In the rows, 128 means zero.
The same turns and mirrors carry the whole set onto itself and the rows of a family onto each other. Which other rows belong to the same family as each row named below? List them in the order they appear above.
These 28 rows form 7 families of 4 rows each.
Rira: [134 142 165 162 143 112 161  89 115 146 153 134 108 122 107 144  75 116
 115 131 131 105]
pavi: [106 145 188 137 135 150 143 121 145 113 112 135 103 112 118 143 124 132
  87 118 114  99]
tidum: [ 85 156 172 114 160 121 157 112 131 129 132 143 134 104 138 116 101 125
 108 118 144 136]
lomu: [134 151 165 147 174 149 140 155 119 169 129 128 131 122 139 148  98 131
 127 110 110 120]
tuke: [ 80 152 173 143 142 169 116 107 147 157 128 150 116 132 120 152 122 146
 125 136  94 110]
Fason: [ 92 148 157 107 159 104 143 113 129 134 148 122 136 114 139 110 102 125
 112 112 139 141]
vodo: [118 151 149 194 136 149 122 130 136 156 129 163 125 123 135 136  85 135
 107 141 112 132]
Mubo: [119 146 129 168 136 124 104 128 130 167 167 132 141 140 144 136  86 138
 102 124 115 113]
dob: [ 88 158 158 125 142 146 100 109 151 157 136 122 118 146 128 145 130 159
 126 131  89 117]
gano: [119 170 162 126 157  97 147  93 137 130 139 115  96 116 112 135  94 160
 125 125 136 107]
Gavar: [140 156 154 136 150  87 142  90 129 142 160 105 111 136 116 137  83 134
 113 122 133 101]
mas: [136 159 175 126 182 142 134 152 147 155 134 120 137 133 145 150  99 145
 124 106 127 107]
gos: [ 98 168 139 144 132 101 101  93 125 151 158 134 135 136 130 137  78 111
  92 123 109  98]
tiveg: [136 131 176 159 128 147 140 119 134 126 118 128 116 136 122 132 114 100
  86 126 102 112]
Pubap: [103 167 139 136 148 120  96 128 161 143 158 128 133 131 146 139 100 173
 101 120 125 104]
suloz: [100 174 165 162 146 143 121 127 167 136 117 158 118 115 139 138  98 171
 112 137 120 118]
zok: [111 138 158 127 151 106 149 113 124 142 146 125 145 125 141 112  93 101
 107 119 135 144]
suged: [119 162 171 152 153 121 159  95 121 137 128 145  87 103 106 143  87 143
 124 137 131 110]
gogug: [104 169 151 172 129 121 121  94 114 151 125 158 122 124 122 133  79 101
 101 136  98 119]
redel: [107 143 160 140 133 140  98 103 149 168 148 118 131 167 132 148 116 130
 117 132  91 115]
gazib: [ 90 192 166 153 140 122 120  92 145 129 105 161 109 112 124 135  90 134
 103 134 108 116]
res: [101 146 161 113 140 130 120 125 132 120 138 107 104 120 122 133 129 145
  82 107 106  91]
Sodo: [ 89 188 153 124 142  98 103  91 154 130 139 135 124 127 133 134  93 144
  98 125 117  96]
sama: [131 146 165 134 179 142 133 155 125 166 149 123 141 130 142 153  97 132
 121 102 120 104]
serig: [137 162 171 140 181 147 136 155 139 157 114 128 127 128 141 144 102 142
 127 115 117 126]
pegaz: [132 133 149 140 130 127 121 122 121 136 144  96 116 139 124 127 116 114
  83 111  95 104]
Lomas: [105 141 177 134 155 121 163 111 131 133 134 146 140 115 137 116  88 101
 107 124 138 143]
Badu: [105 137 176 162 133 161 116 105 147 165 138 142 129 153 126 157 111 122
 116 137  93 112]

Which other rows belong to the same family as pegaz? pavi, tiveg, res
Which other rows belong to the same family as tuke? dob, redel, Badu
Which other rows belong to the same family as sama? lomu, mas, serig
Which other rows belong to the same family as gos? gogug, gazib, Sodo
Which other rows belong to the same family as Mubo? vodo, Pubap, suloz
Which other rows belong to the same family as Gavar? Rira, gano, suged

